Questions about the row below.
1) Which number is the entry just left of 12?
2) Which number is the last entry?
3) Which number is the entry just right of -4?
4) Which number is the 2nd largest entry?
5) Which number is the entry just left of -82?
[-21, -4, -30, -38, -41, -22, -9, -82, 12]
1) -82
2) 12
3) -30
4) -4
5) -9

Questions about the matrix below. Indices start at 0.
1) The entry in the top-left corner?
2) The entry in row 1 and column 1?
3) The entry just right of -17?
4) The entry in the bottom-right corner?
5) The entry in the bottom-left corner?
6) The entry in row 0 and column 2?
7) The entry at row 0, column 1?
8) The entry just right of the smallest entry?
16; 17; -3; -10
7; 42; -20; -11
22; -57; 0; -21
-43; 49; 16; -12
-11; -70; 12; 9
30; -16; -17; -25
-90; -20; -11; 5
1) 16
2) 42
3) -25
4) 5
5) -90
6) -3
7) 17
8) -20

[[ 0.04 -0.10 -0.11 -0.15  0.04  0.01  0.06 -0.06 -0.02 -0.10  0.05  0.05]
 [-0.03  0.03 -0.01  0.02  0.00  0.03 -0.03 -0.01  0.07  0.02  0.02 -0.09]
 [ 0.09 -0.15 -0.09 -0.18  0.03  0.01  0.02 -0.10 -0.05 -0.08  0.01  0.02]
 [-0.10 -0.10  0.06 -0.17 -0.03 -0.05  0.09 -0.01  0.00 -0.07  0.21  0.10]
 [ 0.05  0.01 -0.10  0.05  0.03  0.01 -0.03 -0.05  0.00 -0.05 -0.11 -0.07]
 [-0.03 -0.20 -0.10 -0.23  0.05 -0.03  0.10 -0.02 -0.04 -0.09  0.09  0.13]
 [ 0.08  0.05 -0.01  0.11  0.07  0.01 -0.02 -0.09  0.07 -0.03 -0.08 -0.15]
 [ 0.10 -0.03 -0.08  0.00  0.00  0.00 -0.09 -0.09 -0.07 -0.03 -0.16 -0.09]
 [ 0.11  0.02 -0.08  0.09  0.07  0.00 -0.04 -0.09  0.01 -0.04 -0.16 -0.12]
 [ 0.14 -0.15 -0.13 -0.18 -0.01  0.00 -0.01 -0.16 -0.12 -0.11 -0.08 -0.01]
 [-0.11  0.01  0.07 -0.06 -0.11 -0.03  0.05 -0.05  0.01 -0.07  0.19  0.03]
 [ 0.08 -0.06 -0.02 -0.16 -0.02  0.04  0.00 -0.13 -0.02 -0.05  0.07 -0.05]
 [ 0.03 -0.01 -0.15  0.03  0.09 -0.02 -0.03  0.02  0.03  0.03 -0.18
  -0.12]]
The entry just left of the largest entry is -0.07
The entry just right of -0.23 -> 0.05
The smallest entry? -0.23
The maximum? 0.21
The entry just left of the smallest entry: -0.10

Questions about the array below.
1) Read off the third entry from the end, reading row by row.
2) Read off the entry directly above -25.
3) Read off the first entry of the largest entry's row.
4) Read off the top entry of the column that holds the smallest entry.
5) Read off the 2nd entry on the diagonal from the top-right corner.
6) Read off the bottom-left entry.
7) Read off the top-right entry.
8) Read off the entry in the bottom-right corner.
-40,-17,-13,45,-4,7
-86,3,24,28,21,16
56,21,19,1,-32,31
59,-10,-40,19,-4,-10
-34,-31,-29,28,-39,-22
32,27,15,-2,-19,21
33,-32,-33,12,7,-4
-23,-40,-25,11,-44,-19
1) 11
2) -33
3) 59
4) -40
5) 21
6) -23
7) 7
8) -19

Read these off the array that follows.
1) What is the bottom entry of the column that holds the smallest entry?
2) What is the maximum?
3) What is the entry just right of -11.943?
4) What is the entry in the bottom-right corner?
5) What is the entry directly below 1.281?
6) What is the top-right entry?
7) What is the entry directly below -1.805?
8) What is the entry directly below 0.243?
[[ -0.672   0.243   3.548   0.393]
 [  9.251   1.281   5.978   2.442]
 [ -4.962   8.611   3.910  11.117]
 [  7.515 -24.926   1.564  -4.733]
 [ -5.441  13.638   0.420  -1.805]
 [ 13.841   0.304  -2.441  -4.677]
 [ -6.098 -11.943   4.201  11.760]
 [ 13.431   0.532   1.537  -1.391]
 [  4.015   8.337   3.297  -2.184]]
1) 8.337
2) 13.841
3) 4.201
4) -2.184
5) 8.611
6) 0.393
7) -4.677
8) 1.281

-29; 59; -50; 24; 25; 9; -16; -8; -31; -5; -13
5; -35; 46; 19; 36; 17; -48; 13; -13; 36; 42
-25; -34; -3; -54; -4; 38; -23; 30; 3; -12; 2
-37; 0; -68; 10; -32; -18; -6; 5; -21; 4; 10
-34; -9; -30; 32; 20; -32; -46; 65; -25; 12; -20
18; -12; 16; -11; -28; 13; 56; 32; -16; 37; -3
28; -21; -8; 7; -13; 50; 66; -4; 56; 32; -65
30; 70; 5; 20; -5; 0; 44; 18; -24; -21; -1
Rows and columns are numbered from 0.
Find the minimum.
A: -68
The entry in row 1 and column 0 -> 5
Find the entry directly below the smallest entry.
A: -30
The bottom entry of the column that holds the largest entry is 70
The entry in row 0 and column 1 -> 59
Find the entry in row 1 and column 2.
A: 46
The top entry of the column that holds the smallest entry is -50
The entry just right of 24 is 25
Find the entry in the top-right corner.
A: -13
The entry just left of the smallest entry is 0
Find the bottom-left entry.
A: 30
The entry just right of the smallest entry: 10
The entry at row 0, column 0 -> -29
The entry in the bottom-right corner: -1
The entry directly below 24 is 19
The entry at row 2, column 0 -> -25
The entry just right of 25 -> 9
Find the entry directly above the smallest entry.
A: -3
Find the entry directly above 19.
A: 24
Find the entry directly above the largest entry.
A: -21
